[[ 48.3  68.1  53.7 -12.3  48.3  43.0  52.1]
 [-31.8 -19.5 -44.8  51.0 -22.4  28.5  30.7]
 [-53.6  23.1 -52.1  75.4  16.7  20.6  62.0]
 [-37.3 -13.4 -65.3   6.1 -30.1 -59.6 -29.0]
 [ 62.6  63.7  38.7 -36.1  30.0 -18.2  54.8]
 [  0.7 -36.8  -9.5 -60.5 -62.4 -73.2 -70.0]
 [ 38.8 -32.6  46.6 -54.6 -54.2  -4.5 -55.0]
 [ 14.0  -0.8  14.0 -46.0 -55.0 -55.0 -67.3]
 [ -7.2  23.4 -17.2  48.0 -25.1 -13.4 -30.7]
 [ 57.5 -26.9  67.8 -23.9  14.4  52.4 -26.8]
 [-32.7  21.1 -22.9 -11.5 -10.0 -14.1 -65.3]]
->
[[ 48.3 -31.8 -53.6 -37.3  62.6   0.7  38.8  14.0  -7.2  57.5 -32.7]
 [ 68.1 -19.5  23.1 -13.4  63.7 -36.8 -32.6  -0.8  23.4 -26.9  21.1]
 [ 53.7 -44.8 -52.1 -65.3  38.7  -9.5  46.6  14.0 -17.2  67.8 -22.9]
 [-12.3  51.0  75.4   6.1 -36.1 -60.5 -54.6 -46.0  48.0 -23.9 -11.5]
 [ 48.3 -22.4  16.7 -30.1  30.0 -62.4 -54.2 -55.0 -25.1  14.4 -10.0]
 [ 43.0  28.5  20.6 -59.6 -18.2 -73.2  -4.5 -55.0 -13.4  52.4 -14.1]
 [ 52.1  30.7  62.0 -29.0  54.8 -70.0 -55.0 -67.3 -30.7 -26.8 -65.3]]

[[ -4.2  -2.3   7.2 -65.4 -10.5 -10.2  -9.3 -10.5  -4.1 -52.6 -27.5 -28.1
   -3.0  -9.4 -18.2 -41.7]
 [ -0.6  -1.1  -1.7   9.5 -15.3   7.0 -34.0   3.9  -5.8  11.8  -6.8   1.2
    1.5 -20.0   8.1  -6.4]]
->
[[ -4.2  -0.6]
 [ -2.3  -1.1]
 [  7.2  -1.7]
 [-65.4   9.5]
 [-10.5 -15.3]
 [-10.2   7.0]
 [ -9.3 -34.0]
 [-10.5   3.9]
 [ -4.1  -5.8]
 [-52.6  11.8]
 [-27.5  -6.8]
 [-28.1   1.2]
 [ -3.0   1.5]
 [ -9.4 -20.0]
 [-18.2   8.1]
 [-41.7  -6.4]]

[[-19.9   0.5 -23.7 -34.0   7.1  10.0 -12.6 -32.1 -24.1]
 [  5.9  15.4  61.6  73.7  -5.9 -52.7  -6.3  50.1 -10.6]]
->
[[-19.9   5.9]
 [  0.5  15.4]
 [-23.7  61.6]
 [-34.0  73.7]
 [  7.1  -5.9]
 [ 10.0 -52.7]
 [-12.6  -6.3]
 [-32.1  50.1]
 [-24.1 -10.6]]

[[ 34.9 -37.2   0.0 -63.3]
 [ -8.1  51.6 -24.4  25.0]
 [ 36.0  15.2 -72.7  -4.9]
 [ 27.0 -24.2  38.0  56.7]
 [  4.2  -4.8 -26.9 -16.9]
 [-32.7  26.1   8.9  47.0]
 [-15.8 -34.0  -3.8   9.2]
 [ 33.5 -13.9  16.1  23.8]]
->
[[ 34.9  -8.1  36.0  27.0   4.2 -32.7 -15.8  33.5]
 [-37.2  51.6  15.2 -24.2  -4.8  26.1 -34.0 -13.9]
 [  0.0 -24.4 -72.7  38.0 -26.9   8.9  -3.8  16.1]
 [-63.3  25.0  -4.9  56.7 -16.9  47.0   9.2  23.8]]

[[ -8.2  31.8  -4.1   8.9 -44.3 -18.4   6.8 -34.7 -11.2 -14.5  -4.0]
 [  2.1  45.0  13.4   2.2 -56.9  -8.2  -6.9  -5.3  28.3 -23.8  15.2]
 [ -1.7  42.3   5.2   3.2 -51.0 -14.1   0.5 -19.9   9.1 -20.7   4.7]]
->
[[ -8.2   2.1  -1.7]
 [ 31.8  45.0  42.3]
 [ -4.1  13.4   5.2]
 [  8.9   2.2   3.2]
 [-44.3 -56.9 -51.0]
 [-18.4  -8.2 -14.1]
 [  6.8  -6.9   0.5]
 [-34.7  -5.3 -19.9]
 [-11.2  28.3   9.1]
 [-14.5 -23.8 -20.7]
 [ -4.0  15.2   4.7]]

[[-75.3  27.3 -59.4 -64.7  16.3  66.7  15.0   3.1]
 [ 22.1  18.3  -7.9  10.6 -48.7 -24.2 -53.1 -10.2]
 [  1.6   1.3  -3.8  -1.1   3.2   3.3  -1.6  -0.4]
 [-41.4   2.5 -20.1 -21.0  15.7  27.7   8.9  19.4]
 [-44.4   2.5 -31.6 -26.7  24.0  37.8  21.6   7.8]
 [ 11.9  18.1   0.8   7.2 -19.9 -16.3 -26.0  -1.1]]
->
[[-75.3  22.1   1.6 -41.4 -44.4  11.9]
 [ 27.3  18.3   1.3   2.5   2.5  18.1]
 [-59.4  -7.9  -3.8 -20.1 -31.6   0.8]
 [-64.7  10.6  -1.1 -21.0 -26.7   7.2]
 [ 16.3 -48.7   3.2  15.7  24.0 -19.9]
 [ 66.7 -24.2   3.3  27.7  37.8 -16.3]
 [ 15.0 -53.1  -1.6   8.9  21.6 -26.0]
 [  3.1 -10.2  -0.4  19.4   7.8  -1.1]]
